In the rows, 128 means zero.
The rows of D fall into 4 groups, and each row is roughly a mix of its group's hidden directions.
D, 176 rows:
[[116 143  97  72 143 103 133  82 109 113 144 116 117]
 [126 116  98 111 127 165 105 120  63 135 142 107 143]
 [118 154 134 164 142 133 136 119 166  86 105 135  81]
 [ 94  74  93  92 135 111 125 141 114 124 163 128 126]
 [157  84 165 111 111  90 143 117 154 136 146 125 159]
 [100  72 107 136 122 137 164  96 126 139 148 156 146]
 [122 147 130 142 151 120 101 173 164  79 152 127 111]
 [128 158 120 104 172 113 146 127 162 116 115 175 158]
 [ 99 137 169 140 100 132  74  89 139 115 137 140 121]
 [ 81  73 119 156 142 105 121 125 150 146 113 144 111]
 [168 123 135  92 128  95 128 132 106 162 166 127 165]
 [ 80 112  85 122 161 113 129 105 108 106 127 111  97]
 [140 125 105 111 138 138 149 150  95 176 115 169 161]
 [107 162 121 134 156 137 153 149 108 145  94 164  86]
 [ 98 131 105 150 121  91 169 118 104 133  80 144 144]
 [143 140 103 147 150  78 149 126 157 100  88 143 113]
 [120 143 100 121  58 112 148 128 148 160 134 144 135]
 [ 93 161 130 180 137 156 138 131 159 104 121 141 101]
 [170  98 163 132  85 106 130 125 126 148 102 159 140]
 [176 127 125 129  77 142 129 147 111 161 122 160 105]
 [160 133 134 148 114 132 184 146 124 136  81 151 150]
 [103 142 136 132 115 115 136 171 158  98  75 129 101]
 [178 125 128 118 112 148 156 118  83 121 150 116  87]
 [161 142  73 159 146 125 121 101 145 132  94 133 101]
 [134 182 138 119 113 138  88  95 143 108 117 167 125]
 [140 128 158 112 114 137  88  94 131 133 149  74 100]
 [146 132 165 139  92 165 105 127 125 121 181 112 144]
 [117 155 157 174 160 139 150 136 146 134 100 103 163]
 [115 142 142  95 143 126 117 158 138 177  91 164 148]
 [143 127 104 134 118 150  95 130 111 119 201 121 142]
 [156 125 113 156  90 157 124 151 136 182 117 155 124]
 [115 145 120 148 113 153 168 170 119 172  92 141 126]
 [107 151  93 114 136 135 152 166  78 142 148 151 147]
 [162 150 159 103 137 150  87 122 137 146 112  93 160]
 [108 116 170 142 139  98 123 125  97  90 171 148 111]
 [170 109 103 136 143 134 139 102  80 161  96 141 136]
 [130 139 141 175 128 154 128 187 121 108 121 161 110]
 [125 146 147 147 137 103 163  69 105 107 159 124 121]
 [157 122 126 150 133 124 180  96 106  97 168 117 113]
 [140 175 112 125 137 122 127 193 143 117  96 140 124]
 [128 110 128 104 113  84 147 104 147 157 157 125 177]
 [110 179 117 124 123 153  82 157 103 113 128 157 115]
 [104 108 151 100 137 151 140 101  77 134  90 102 133]
 [103  80 121 122 137 173 130 134 173 132 118 107 100]
 [129 104 142 157 119 140 114 178 134 177 118 105 158]
 [146  86 105 107 135 134  95 170 127 111 117  96 160]
 [106 113 101 104  64 130 119 120 147 140 139  95 151]
 [ 93 161 136 131 174 106 136 142 167 160 134 146 147]
 [125 121  89 128 138 123  94 153 135  92 169 146  88]
 [100  99 100 130 127 122 152  96 119 122 174 164  98]
 [112  94  96  97 153 131  86 107 111 104 158 110 116]
 [139 105 112 127 109 123 111 172 125  86 145 105 177]
 [155 141 121 124  95  90 122 139 188 122 158 141 113]
 [111 150 127 107 138 147 143 136  70 149  86  98 136]
 [139 154 125 125 145  94 108 112 119 174 127 132 186]
 [ 96 153  80 121 146 150 117  80 136 100 143 132 143]
 [130 150 120 131 105 140  97 102 116 118  61 154 117]
 [131 138 129 145 184 167 143 120  96 107 166 135 141]
 [126 128 172 134 129 124 128 129 175 181  95 130 147]
 [129 132 125 111 110 155  54  99 132 120 145 127 109]
 [124 159 116 155 182 108 117  87 137 101 108 124 109]
 [139 128 119 125  68  96 109 100 108 115 120 168 112]
 [138 166  94 126 132 101 133 126 146 110  82 141  82]
 [159 108 147 161 146 132 177 154 134 152 149 138 162]
 [101 144 113  90  98 108  85 126 114 105 157  99 112]
 [102 149 129 141 157 144 169 181 155 122 148 107 131]
 [151  96 128  97 123 108 106 188 139 144 113 101 136]
 [134 119 137  92  99  92 141 124 150 182  99 119 111]
 [ 99 151 112 122 131  95 137  79 176 148 108 137 138]
 [122 180  87 157 115 160 126 125 148 124 142 146  94]
 [145 163 130  99 134 157  94 112  83  94 116 109 113]
 [130 142 108 166 165 156  99 183 118 132 136 145 131]
 [103  92 131 106  88 122  83 121 151 122 120 103  96]
 [146 132 127 123 140  78 100  75 148 131  92 119 127]
 [181 178 129 111 139 106  96 104 152 135 129 137 139]
 [111 165 107 138  88 131 160 120  98  80 141 127 114]
 [125 101 103 144 117 165  91 137 145 141 133  70 120]
 [131 154 143 159 169 147 123 171 105 116 149 165 118]
 [131  93 142 119  96 160 118 161 159 137 177 135 112]
 [168 161 102 131 166 111 171 150 132 117 123 123 157]
 [121 145  85 108 106 108 142 142 122 133 169 138  75]
 [103 133 127 110 138 172 121 116  73 169 141 121 147]
 [ 91 103 103 109 121 116 100 142 187 121 100 136 135]
 [133  88 152 103 150 126  97 158 134 156  91 100 149]
 [ 97 139 140 120 172  87 124 163 158 103 143 125 152]
 [105 159 125 162 180 163 126  90 129 120 135 129 109]
 [ 93 132  99 129 144 141 164 124 137  83 132  96  89]
 [129 165 134 158 148 109 115  92 139  97 148  83 149]
 [158 184 111 119 122 150 117 131  90 117 118 170 128]
 [144 129 138 167 105 146  88 100 160 125 137 173 111]
 [121  98 152 100 160 109  79 113 120 100 141 100 148]
 [168 159 117 149  88 159 101 149  96 108 120 131 114]
 [ 98 133 145 135 186 164 131 104 106 137 159 142 143]
 [120 125  65 163 136 128 141  91 121 110  96 116 135]
 [ 99  93 162 149 160 116 112 138 132 126 149 170  95]
 [106  61 153 138 110 125 138 113 146 133 116  88 129]
 [139 136 164 141 108 129  90 168 100 145 116 172 144]
 [160  80  93 107  97 103 137 143 139 111 161 124 136]
 [134 112 148  96  94 148  91 186 127 132 130 111 118]
 [ 99 127 159 141 116 138 124 140  99 192 112 156 138]
 [127 176 149 128 106 137  86 163 123  99 160 135 113]
 [ 98 140 191 141 141  96 109 113 139 120 161 142 119]
 [153 144 143 155 106 100 101  78 117  93 140 144 110]
 [110 184 126 114 158 145 104  89 131 116 103 108 147]
 [132  74 158 138  80 145 141 142 114 132 136 122 165]
 [103 125 147 119 124  85 175 123 136 112 138 157 173]
 [125 169 126 147 162 135 158 109 125 133 129 182 159]
 [152 134  74 105 114 157 102 115 138 152 124  91 105]
 [144 100 199 124 130  99 133 127 121 144 110 114 154]
 [141 134 103 170 161 155 135  89  86 106 129 137 115]
 [125 168 135 160 173 138 122 107 161 112 151 143  93]
 [143 137 136 148 161 125 191 142 165 115 151 109 125]
 [101 133 112 141 164 114 131  96 110 142  70 113 153]
 [126 159 117 171 166 133 162 125 121 160 131 128 172]
 [129 113 114 141  69 160 105 175 125 108 136 119 122]
 [121 126 117  93 163 124  97 154 102 142 117 117  73]
 [114  82 128 146 140 144 164 160 139 147 135 174 150]
 [113 149 182 133 151 153 108  87 117 154 153 144 136]
 [116 144 100 131 142 178  69 125 144  99 131 122 129]
 [139 134 116 104 156 125 112 157 179 143  79 132 152]
 [142 151 172 161 122 102 143  86 155 144 145 126 154]
 [128 165 136 140 108  98 107 109 102  72 119 133  97]
 [142 127 120 121 135  95 136 107 164  58 145 117 127]
 [ 95 127 157 118 134 114  86  88 179 127 135 113 136]
 [110  94 167 133  97 147  89 137 112 167 132 103 113]
 [ 93 133 109 155  94 134 143 137 161 148 174 156 111]
 [128 113  92 157 150 165 135 169 110  89 140 145 144]
 [125 109 138 138 155 141 137 159  79 163 139  80 136]
 [152  98 145 137 131  86 139 142 120 169 154 165 157]
 [132 136 101 144  91 147 135 162  91 153  95 165 121]
 [128 141 108 107 100 129 134 142 103 175 148 138 184]
 [137 123 122  83 105 125 137 116  98 170 110 109  82]
 [148 162 123 151 137 153 127 156 108  94 128 182 150]
 [148 115 120 162  98 126 133 117 102  92 154  78 106]
 [106 102 144 135  91 133 141 134 135  69  95 101 117]
 [ 90 151  91 116  93 138 138 157  90 154 122 139 149]
 [121 130 133 146  97 144 158 182 109 143 128 177 139]
 [137 117 129 119  96 115 118 104 103 114 140  70  84]
 [115  78 109 142 157 132 132 115 114  84 146 169 128]
 [130 123 101 108  94 179  92 118 109 130 136 165 108]
 [161 103 165 121 141 127  99 168 161 153 145 153 121]
 [ 99 183 108 126 144 162 120 125 145 109 100  91 128]
 [165  75 111 108 125 102 121 122  98 118 126 104 164]
 [105 135 133  77  91 132 115 162 107 115  95 107 105]
 [115 110 163 160  94 107 148 168 151 141 156 149 143]
 [118 134 175 169 133  96 137 118  98 131 151  92 150]
 [167  70 120  95 142 110 110 104 158 134 123 122 127]
 [116  72 111 129 126 129 154  98 132 160 147 160  98]
 [125 171 141 119 159 148 132 108  81 114 141 149  88]
 [154 124 144 119 134 145 114 124 118 122  83  86 182]
 [130 102  83  93 165 134 136 113 150 144  88 149 132]
 [ 92 120 102 143 151  91 137  86  97 132  93 119 141]
 [169 112 158 120 138 158 104  83 141 149 136 111  96]
 [143 132 184 133 149 150 139 139 111 176 128 164 122]
 [175 133 129 150 169 144 118  88 123 115 122 135  85]
 [124 100 142 112  86 123 124 149 114 111 183 118 165]
 [104 120 106 148 146 134 130 127  92  75 161 160 109]
 [140 159 115 130 149 127  82 110  78 126 143 167 129]
 [120 128 124 117 136 101 113 174  80  86 118  98 124]
 [114 140 108 127  95 122 177 174 139 132 169 145 131]
 [119 146 101 109 132  95 162 110 150 102 109 182 128]
 [146 184 113 133 131 125 105 127 106 141 168 162 156]
 [133 114 154 113 158  88 164 108 129 135 111 175 105]
 [152 110 197 127 151  93 103 126 139 127 123 133 112]
 [112 158 101 154 108 138 165 167 122 139 134 164  96]
 [138 181 137 156 126 145 129 103 102 119 133 137  74]
 [135 102 157 121 103 128 102 120 132 140 136  75 177]
 [167 127 105 131 111 130 181 153  88 155 116 136 114]
 [123 136 176 114 189 129 132  94 133 155 144 132 130]
 [146 115 171 112 102 114 120 155 112 125 182 101 144]
 [ 79 159 133 110 142 151 119 175  99 154 134 136 141]
 [ 99 134 167 127 123 128 113  82 134 105 146 181 123]
 [114  92 115  93 101 174 104 128 151 120 127 110  92]
 [107 115 106 112 123 148 122 102 122  73 141 169  95]
 [134 133 130 153 168 113 137  71 163  97 127 120 109]
 [101 120 141 140  95 161 149 143 138  85 100 103  95]]
Here is one row of each group, with its name. Which group are the others in?
[119 155 136 134 119 153  73 159 148 155 129  86 120]
X
[186 107 145 128  98 120 130 146 119 160 158 160 137]
M
[117 124 120 147 119 129  93 120 117 128 135  48 120]
L
[130 167  90 127 120 159 148 107 110 135  78 150 144]
N

[133 159 137 101 154 157 110 144 167 114 103  83 116]
N
[118 117 162 109  98 138 111 191 126  96 119 118 112]
M
[119 154 164 155 100 102 113 144 116 173 100 130 154]
L
[101 156 130 163 176 170 107 155 134 128 118 132 109]
M
[101 130 149 114  98 139 120 131 108 170 132  72 155]
X
[ 99 125 142 129 120 119 186 108 127 175 120 163 121]
X
[170  82 148 137 126 143 142 145 107 156  83 120 128]
X
[144 118  83 128  74 117 119 156 122  89 110 118 116]
M
[146 115 118 104 118 180 117 142 149 146 120 184 116]
L
[162 113 118  98 114 126 144 149 149 139 192 148 115]
N
[108 124 128 100  85 176 118 124  81 149 119 111 121]
M
[148 179 125 165 159 141 156 142 148 111 122 163 118]
N
[182  95 144  86 113 122 101 109 131 130 128 102 108]
M
[156 137 127  95 136  90 153  84 167 114 136 104 115]
L
